(in the rows, 128 means zero)
The rows of R fall into a few groups, and each row is roughly a mix of its group's hidden directions.
R (96 x 10):
[[ 93  75 109 147 105 179 105 131 135 111]
 [144 160  91 121 111 144 137 105  60 117]
 [147 157  92 189 155  99 133 114 103 133]
 [110 135 175 121 146  86 115 187 132 112]
 [126 126  67 171 103 118 138  87 106 120]
 [174 172 135 100 119 113 107  79 141 152]
 [137 138  79 138 109 158 140 112  64 114]
 [131 149  94 127 127 157 136 118  55 102]
 [104  84 144 133 107 176 149 170 101 114]
 [136 160 111 109 111  80 137  83  87 151]
 [135 163 194 123 117  86 108 132 152 119]
 [122 190 140 161 128 132 116 135  90  85]
 [146 170 175 114 119 122 158 160  90 101]
 [109  63  79 156 125 151 132 116 142 126]
 [100 141 179  85 136 114 125 110 179 125]
 [114 148  97 158 107 139 116  83  75 102]
 [153 106 108 122  87 162 141 108  88  82]
 [125 142 193  69 109 135 137 130 145 129]
 [114 127  78 175 178 119 108 126 128 156]
 [148 153 162 108 121  61 137 133 158 151]
 [ 94  97 165 104 172 118 147 142 146 169]
 [108  88 114 141 141 197 119 155 135 105]
 [123 114  87 163 146 189 127 113 100 106]
 [121 157 192  97 125 112 102 123 171 132]
 [144 140 101 161  89 166  97  86 130 100]
 [108  66 109 139 103 178 131 153 114 130]
 [118 127  89 185 115 159 119 101 107  90]
 [105 104 142 157 141  87 120 192 152 133]
 [114 136 108 143 126 171 111  86  68 110]
 [118 108 154  59 112 143 147 166 133 148]
 [111 113  80 173 125 155 147 143  87 100]
 [170 165 183 123 163 103 125 118 146 144]
 [151 148 185 105 108 106 110  93 167 118]
 [158 157 152 113  92 138 150 163  82  98]
 [158 164 163  73 130  99 126 108 144 156]
 [129  90 100 157  93 180 127 146  95 115]
 [154 126 101 117  65 163  98 101 136 113]
 [155 139 182  79 112 140 150 147 100 149]
 [113 122 181 101 173 140 117 111 175 118]
 [ 90  71 137 132 128 159 151 175 114 125]
 [114 111 148 145 113  95 123 204 123 112]
 [122 145 193 118  85 123 135 120 153  90]
 [147 155 192  88 145 100 120 133 138 152]
 [119  99 167 127 139 112 119 138 202 143]
 [109  80 134 108 150 142 117 104 160 185]
 [120 123 179 102  98  82 111 141 167 145]
 [130 142  97 127 121 164 137 122  56  97]
 [135 133 173 103  87 100 122 181 120 104]
 [131 139  86 132 128 171 139 102  67 108]
 [132 186 132  99 157 119 124 104  76 116]
 [154 129  88 125  99 163 140  66 127 148]
 [ 84  89 120 139 103 176 103 149 129  97]
 [148 166 178 102 135  76 133 143 147 140]
 [128 120  68 185 144 113 130 147 102 112]
 [126 182 102 132 162  98 126 117  75 138]
 [121  87 165 104 113 113 114 149 183 157]
 [137  92 106 116  87 167 157 132  90  94]
 [138 149 187 106 117  78 118 140 161 140]
 [105  99  91 151 113 179 114 124 107  85]
 [104  76 125  98 124 129 162 162 154 166]
 [157 162 115 120 131  78 146  83 105 159]
 [120 124 164  77 141 117 118 100 174 166]
 [124  88 146 117 135 183 129  94 176 118]
 [160 165 152  96 149  76 152 139 137 155]
 [112  98  90 156 118 177 110  89  98 122]
 [139 176 101 135 140  73 127 110 115 171]
 [ 90 176 131 163 142 149 101 151 104  92]
 [146 115 161 101 124 167 117  87 134 182]
 [ 93  78  87 131 118 120 136 178 135 108]
 [145 189 176 116 141  87 123 132 134 145]
 [126 113 151 161 137 152 121 175 180  93]
 [148 186 109 140 154 129 111 136  70 122]
 [142 115  99 152  66 108 136 173 103 131]
 [ 99 148 105 174 163  94 116 111 157  95]
 [146 122 139 129  74 185 132 139  91 105]
 [112 156 105 184 140 122 107  94 147  86]
 [159 123 132 100  53 155 137 120 114 112]
 [151 165 165  92 160  86 142 126 127 160]
 [141 106  72 185 127 127 152 127 159 118]
 [154 119 160  82 125 147 123 101 133 188]
 [ 90 104 152  98 109 139 117 189 153 112]
 [111 107 186 109 159 134 117 137 181 115]
 [122 141 125  75 163 164 140 145  76 136]
 [135  82  86 131 155 128 101  97 158 164]
 [157 140 102 186 130 113 117  77 119 103]
 [ 81  79  87 147 151 113 122 141 161 128]
 [113 118  79 162 179 123  99 124 139 163]
 [167 151  91 112 150 128 136 139  67 152]
 [118  65  92 123 101 119 132 118 158 167]
 [115 108 147  98 150 104 125 138 181 182]
 [131 100  88 142 107 190 142 107 101 109]
 [110 167 148 151 169  86 116 141 158 163]
 [166 177 154 113 103 124 143 124  83  96]
 [106  95  76 185 152 139 134 141 125 140]
 [111  99  79 166 119 157 153 143  91 104]
 [178 158 161  95 122  85 148 117 124 154]]
In each list below, two rows fit none of the groups, and each other row fits one group, some only roughly. Which are they? Name them in the order they come.
  * q595: [ 93 121  99 141 127 177 127 161 110  77]
  * q523: [147 182 104 109 132 120 131  75  92 147]
  * q553: [125 155 190 105 145 109 162 164 108 120]
  * q297: [131 100 116 122 104 198 140 112 103  92]
  * q562: [108  96 165 149 109 165  93 146 167 102]
  * q207: [154  95 102 110  73 175 111 117 121 143]
  * q844: [151 195 123 130 142  86 157 129  99 118]
  * q334: [109 100 133 134 112 200 107 104 122  96]
  * q136: [118  94  83 178 120 170 130 133 140  98]
  * q218: [123 105 176 112  95 168 130 142 130  76]

q334 q218
  * q947: [133 168 181  97 165  91 150 131 130 136]
  * q848: [104  92 105 150  99 178 128 127 115  80]
  * q631: [129 129  98 156 175 118  79  97 152 155]
  * q588: [131 127 133 115 146 105 113  88 156 198]
  * q687: [134 149 185  83 149 117 118 102 167 131]
  * q662: [102  81  85 172 131 154 110 107 146 111]
  * q836: [140 145 195  88 149 123 154 158 128 133]
  * q31: [127 147 148  66 121  77 141 139 121 162]
  * q239: [103  83  73 152 111 136 101 121 162 119]
  * q518: [129 134 149 138 101  68 125 190 131 130]
  * q73: [123 148 182 103 130  87 148 152 159 161]
  * q663: [136 182 100 144 128  96 139  99  78 116]

q588 q836
  * q222: [ 98  94  82 187 146 142 114 112 138 122]
  * q770: [150 134 165  86 139 138 134  87 157 175]
  * q922: [144 138 117 110 102 170 119 122  76  77]
  * q744: [112 109 142 133 182 139 113 134 195 134]
  * q706: [121 132  86 174 132 174 131 127 103  83]
  * q599: [113 135 126 181 117 153 140 157  95  75]
  * q75: [135 120  61 171 112 118 139 111 126 166]
  * q405: [123 106  91 190 125 162 129 139 141  89]
  * q393: [144 168 192  90 115 102 134 127 146 134]
  * q670: [106 124 163  95 173  95 137 122 162 166]
  * q997: [106 113  89 169 113 150  95  94 160 101]

q770 q744
  * q343: [119  95  95 188 114 158 123 123 155  97]
  * q776: [117  80 155 128 131 165 106 158 180 127]
  * q262: [104  96 108 192 108 138 137 107 145  91]
  * q543: [139 184 114 153 133 119 134 101  74 100]
  * q30: [124  81  73 177 132 145 127 103 130 119]
  * q105: [151 159 167 107 143 138 123  75 160 161]
  * q151: [ 97  82 115 151  96 166 132 119 143  83]
  * q679: [102  92 167 139 147 118 118 181 166 114]
  * q712: [124 149 153  61 121  90 139 138 107 157]
  * q113: [ 92 100 100 174 118 147 122 114 149  77]

q105 q113
  * q665: [136 142 188  86 121  96 117 133 171 133]
  * q772: [110 109 137 117 138 142  99  74 181 158]
  * q546: [139  90 178  98 143 142 108 131 167 165]
  * q992: [152 153 165  74 113 138 126  80 149 129]
  * q505: [132 122  75 182 142 145 108 100 104 103]
  * q740: [141  99 114 134  62 154 139 158 102 102]
  * q956: [167 169 146 122  83 162 118  96 109 109]
  * q692: [139 135 179  82 130 134 122  94 178 130]
  * q558: [131 141 137 143 114  59 117 175 143 155]
  * q169: [137 138  77 165 113 162 140 116  95  86]
  * q728: [122 165 104 101 155  98 136 147  74 161]

q169 q728
  * q68: [143 192 122 116 142  87 162 145 102 113]
  * q839: [ 97  98 125 148 155 103 139 136 180 174]
  * q954: [160 159 150  79 100 129 128  76 142 139]
  * q618: [136  98 131 116 120 194 138  81 155 119]
  * q203: [ 84  62  97 146 138 145 130 149 143 135]
  * q420: [116 125 171 118 169 107 117 119 192 142]
  * q916: [142 160 109 105 134 157 152 117  58 125]
  * q940: [116 105 186  78 130 135  98 139 146 156]
  * q228: [139 114  88 167  88 157 127 148  93  94]
  * q981: [111 123 149  91 183  90 136 109 161 150]
  * q587: [154 171 140 147  97 134 142 149  90  77]

q916 q981
  * q233: [124  79  96 172 108 145 121 177 126 122]
  * q238: [183 187 134 107 125  96 132 119 104 133]
  * q613: [144 144  89 189 141 101 158 122  95 129]
  * q715: [127 141 104 122 148 181 136  90  82  97]
  * q172: [134 175 172 100 159  79 143 130 138 134]
  * q854: [105  99  87 169 155 168 134 141  96 111]
  * q402: [120 147 187  93 148 105 164 162 117 130]
  * q77: [148 126 156  86  78 163 132 127 105  89]
  * q716: [145 170 147  79 154  90 154 148 120 152]
  * q230: [143 119 176  83 119 131 137 174 105 162]
  * q195: [145 146 106 158 184  85 142 136 102 155]
  * q419: [132 118 144  80  85 128 148 185 117 109]
  * q466: [128 156 193  86 135 116 113 148 116  97]
  * q282: [120 164 145 106 145 123 124 152  65  88]

q233 q230
  * q814: [131  97 103 121  65 164 125 154 117  97]
  * q990: [114 164 127 173 164 100 150 149 108  85]
  * q267: [119  94  66 153 101 130 126  85 116 145]
  * q187: [116 130  98 175  97 154 118 129 119  69]
  * q882: [103  94 135 129 109 191 121 122 116  80]
  * q89: [ 98 108  85 175 183 141 133 124 126 133]
  * q197: [127 105 161 113 139 131 124 107 204 148]
  * q829: [135 146 130  71 145 114 142 107  80 168]
  * q447: [143 174 147 104 109  93 158 102  84 142]
  * q21: [117  73 155 136 102 150 129 175 153 102]
  * q833: [144  89  99 135  72 178 141 116 126 122]
  * q568: [142 171 164  79 137  86 134 128 106 151]
  * q658: [133 139 166  97 167 110 126 101 155 181]
  * q431: [104 102  82 182 139 129 132 167 102 123]

q882 q447
  * q361: [ 90  97 121 146 160 118 114 129 186 162]
  * q196: [152 167 169 119  91 128 144 128  96  82]
  * q674: [150 103 150 101  75 176 139 119 135  98]
  * q556: [ 80 112 106 142  95 158 115 157 108  84]
  * q399: [123 122 121 124 174 100 107 127 171 186]
  * q619: [118 100  75 180 115 134 138 161  97 128]
  * q371: [133 122 184 117 151 107 123 126 188 156]
  * q135: [124 146  66 169 144 109 133 127  86 151]
  * q352: [111  78  77 148 144 173 140 109 120 137]
  * q567: [112 143  96 150 185 108 118 153 126 177]

q371 q352
  * q755: [122 132 186  75 131 118 158 163 119 137]
  * q53: [136  91 102 128  84 184 103 100 134 137]
  * q919: [101 106 186 104 176 131 133 158 143 137]
  * q937: [114 131 107 132 163 180 136 106  78  96]
  * q112: [177 186 141 127 108 132 114  89 106 126]
  * q722: [ 90  81 103 153 109 171 121 127 137  90]
  * q463: [100  80 154 149 144 131 123 181 160 110]
  * q802: [ 93  76 110 155  98 160 145 130 138  92]
  * q878: [147 162 127 145 170  77 126 127 136 177]
  * q611: [116 105 166 136 128  90 119 177 178 136]
  * q966: [122 147 185  65 152 107 125 123 135 136]

q919 q966
  * q162: [167 185 167 121 157  92 140 129 132 131]
  * q65: [155 192 141 138 140 104 131  96  88 116]
  * q61: [151 155 163  96 156 110 106 105 173 161]
  * q978: [ 84 101 107 166 160 130  94 124 170 117]
  * q390: [105  83 111 103  99 177 145 155 106 108]
  * q446: [180 170 163  86 112 120 137 122 107 147]
  * q300: [117 120  77 173 102 149 102 108 134  88]
  * q970: [129 128 141 140 128  69 121 147 180 170]
  * q128: [116 106 157  93  79 177 117 113 153 114]
  * q212: [ 89  84  96 165 157 113 136 169 129 120]
  * q620: [132 146 152 118 153  82 122 112 182 170]
  * q468: [147 177 130  94 156 110 145 112  75 145]
  * q484: [130 116  60 172 137 149 150 111 106 117]

q61 q978
  * q912: [102 113  89 166 114 174 122 144 118  83]
  * q573: [135 130 120 164  96 165 140 153  76  90]
  * q713: [150 158 186  89 156 107 132 159 140 137]
  * q714: [105  84  73 142  92 111 146 144 157 132]
  * q341: [ 96  79  87 176 144 133 133 123 157 137]
  * q359: [118 149 175 121 124 125  79 100 176 107]
  * q255: [106 117 185 116 168 110 113 163 164 121]
  * q884: [155 151 160  87  99 118  87  89 149 141]
  * q319: [156 186 132  92 105 100 126 109  91 136]
  * q965: [146  92 132 114  81 188 143 113 137 106]
  * q349: [121 112 117  94 137  92 112  92 167 179]
  * q680: [125 106  99 177 104 157 127 103 112  76]
  * q795: [136  98 126 117  97 197 139 112 114  92]
  * q353: [144 150 178  76 129 129 122  89 162 129]
  * q648: [114  82 132 120 100 164 101  95 164  95]

q884 q349
  * q880: [158 176 159 101 162 122 132  97  93 147]
  * q673: [104  97  75 161 103 161 123  98 106 114]
  * q857: [172 130  93 126  75 155 121 136  86 117]
  * q456: [110  68  99 110 144 169 111 146 126 159]
  * q775: [110 103  83 176 176 147 107 133 122 146]
  * q20: [145 155 129  97 172 100 114 141 129 188]
  * q898: [148 103 174 110 132 106 114 126 181 169]
  * q733: [124 129  63 157 133 153 143 101  85 115]
  * q899: [142 127 175  64 126 119 149 152 122 159]
  * q640: [122 103  52 145 120 144 147 105 103 137]
  * q259: [109 130 159 135 165  78 111 151 174 150]
  * q935: [113  88 112 167 112 185 101 104 127 115]
  * q994: [128  99  91 119 160 191 133 116  95 142]

q456 q775
  * q98: [153  95 158  85  85 122 157 159 131 149]
  * q572: [128  95  72 167  96 162 110 129 119 108]
  * q188: [159 134 170 121 144  87 133 140 183 155]
  * q38: [109  98 167 127 125  91 133 187 159 124]
  * q131: [128 176 186 109 163  93 143 125 135 132]
  * q751: [125  95 122 131  75 159 152 119 112  76]
  * q578: [139 150 161 104  71 158 129 139 113  85]
  * q194: [143 187 116 126 128  90 144  99  81 123]
  * q50: [117 131 127 146 166  85 124 119 177 177]
  * q236: [131 159  92  97 126 111 153 107  65 137]
  * q425: [140  94  80 188 118 133 131  95 143 131]

q98 q38
  * q332: [137 136  93 198 123 118 149 112  96 104]
  * q612: [ 91  89  95 161  92 150 121 148 148  96]
  * q637: [100  58  98 112 117 144 118 137 156 150]
  * q777: [104 117  94 158 175 108 105 154 160 160]
  * q408: [106 104 117 150  90 167 147 135 107  72]
  * q998: [132 127  63 178 119 130 100 104 133 106]
  * q510: [142  99 168  99  73 154 130 146 147 100]
  * q506: [138 180 175  90 125  88 141 137 138 112]
  * q34: [130 143 186 108 148  94 150 172 131 154]
  * q4: [130 116 132  88 166  82 146 150 135 177]
  * q938: [113  90  78 187 125 133 158 125 124 120]
  * q175: [148 138 178  81 110 141  91  99 151 115]

q777 q34
  * q27: [ 91  85 142 138 130 117 124 130 196 145]
  * q982: [ 88  73 108 114 156 118 122 129 167 160]
  * q270: [116 108 107 130 148 195 135 101  95  98]
  * q853: [110 137 183  75 145 100 143 137 156 143]
  * q52: [153 172 183 118 150  95 161 135 142 123]
  * q17: [ 97  88 108 162 164 172 130 149 112 104]
  * q104: [ 97  67  80 158 137 142 120 143 139 132]
  * q522: [137 149 174  68 161 127 128 134 108 158]
  * q489: [108 141 139 168 137 124 154 170 101  73]
  * q261: [132 122  90 160 140 118 131  92 170 181]
  * q675: [101  94 141  97 165 114 128 122 168 177]
  * q825: [130 168  86 170 117 122 139 113  89  88]
  * q704: [ 91  89  59 145 141 133 129 132 131 149]

q52 q704
  * q754: [144 128 109 139  92 180 109  76 101 115]
  * q671: [133 169 122 106 171 138 127  63 120 140]
  * q153: [120  88 128  84 145 115 121 122 162 186]
  * q887: [121 110 124 107 163 172 140  83 173 150]
  * q173: [ 97  98  94 144 118 185 124 152 111  95]
  * q575: [123 157 196  92 147 106 153 148 127 128]
  * q414: [110  90  85 128 110 158 117  83  92 147]
  * q945: [130 175 102 130 169 100 126  83 117 162]
  * q107: [129 136  99 170 157 183 134 134 111  86]
  * q650: [142 188 186 126 119  94 136 132 134 115]
  * q465: [106  72  81 161 129 159 115 110 142 116]
  * q79: [156 172 132 148 102 136 141 146  81  83]

q754 q887
  * q10: [158 165 140 138 132  79 176 146 102 149]
  * q106: [134 129 156  74 108  91 114 136 174 156]
  * q677: [129 154 175 102 171  87 158 149 122 144]
  * q504: [128 131 117 164  97 170 135 148  88  77]
  * q296: [131 152 174  71 128  89 130 150 128 153]
  * q56: [120 116 126 126 168  99 108 124 178 184]
  * q843: [155 161 108 109  81 131 136 120  68 117]
  * q874: [111 117  61 131 100 115 144  93  93 137]
  * q826: [131 162 100 125 177  82 120 114 124 172]
  * q636: [138 104 101 138  70 180 109 119 121 105]

q106 q826
  * q80: [138 171 176  83 121  97 117 151 105 113]
  * q35: [149 173 154 114 159  78 122 130 139 169]
  * q295: [120 115  57 170 145 127 125  97 126 107]
  * q644: [150  86 141 122 132 110 128 129 187 177]
  * q345: [130  81  89 158 113 177 138 101 151 136]
  * q191: [105  61  77 140 136 153 124 127 140 138]
  * q771: [142 150  85 141  92 115 137 144  63 127]
  * q308: [109 139 170 124 146 103 100 117 193 146]
  * q797: [142 175 155 109 160  92 115 108 152 168]
  * q528: [141 145 186  87 143 115 160 154 106 152]
  * q263: [147 140 165  84  74 166 133 133 116 111]

q295 q797
  * q986: [146 132 183  79 104 136 123 106 169 119]
  * q508: [130  89  99 131  78 172 128 157 100 111]
  * q584: [107 153 169 119 186  87 112 147 140 132]
  * q347: [124 103 128 139  84 175 109 147 140  75]
  * q925: [134 150 197  88 151 119 143 121 135 158]
  * q780: [130 164  87 104 126 130 142  81  76 129]
  * q698: [100 104 133 166 102 181 131 142 111  85]
  * q989: [152 160 142  92 137  68 146 123 122 166]
  * q266: [110 106  80 192 153 131 114 107 143 124]
  * q201: [133 183 160 132 166  81 150 140 116 114]
  * q358: [137 195 130 158 130 109 135 118  97  86]

q347 q780
  * q711: [141 143 173  87  78 167 135 132 118 109]
  * q444: [171 183 142  98 136  81 133 121 121 145]
  * q846: [115 147  82 185 129 100 116 116 112  90]
  * q205: [112 124 136 160 154  82 138 125 181 168]
  * q158: [169 176 152 105 152  86 117 120 125 161]
  * q699: [166 173 173  90  98 128 140 133 105 118]
  * q615: [140 168  87 124 134 143 136  85  73 133]
  * q592: [120  89 123 148 135 197 100  97 117 122]
  * q695: [122 112  78 192 110 144 131 112 134  97]
  * q458: [110 100  87 180 121 158 117 102 127  89]
  * q355: [128 119 188  92 147 113 113 134 179 141]

q846 q355
  * q551: [117 137  69 173 165 116 131 116 109 159]
  * q589: [144 119 160  73 137 124 133 117 137 190]
  * q626: [128 124 198 124 133 136 100 158 169 114]
  * q280: [105 113  97 188 160 118 102 107 160 137]
  * q513: [133 121 191 122 129 115 108 161 182 132]
  * q373: [136 147  91 177 136 111 127 100  72 115]
  * q306: [125 113  77 177 102 160 118 134 105  94]
  * q703: [165 174 177 133 155  94 136 141 155 127]
  * q273: [138 109 131 129 122 130 126  89 200 166]
  * q302: [148 182 166  92  97 119 137 135 123  91]
  * q979: [ 96  78 124 159 110 179 131 154 114 110]
  * q827: [ 87  88 146 119 170 116 132 153 172 151]
  * q849: [111 101 129 145 122 186  92  84 106 116]

q373 q827
  * q461: [155 115 156  91  71 158 154 134 123 103]
  * q435: [134 126 171  96 115 131  85  92 177 119]
  * q752: [117  87 107 123  94 174  99  95 161 136]
  * q404: [154 176 144  83 148 103 133 147 104 165]
  * q286: [111  69 135 145  85 155 110 165 120 139]
  * q298: [120 134 125 140 171  84 130 140 158 188]
  * q299: [142 164 171  84 143  86 140 159 139 142]
  * q303: [103 120  95 154 180 170 131 114  94 109]
  * q336: [157 195 141 152 125 113 137 121  96  94]
  * q597: [138 149  81 142 101 127 137 138  59 122]
  * q387: [136 157 179 124 135  83 118 111 175 149]

q461 q286
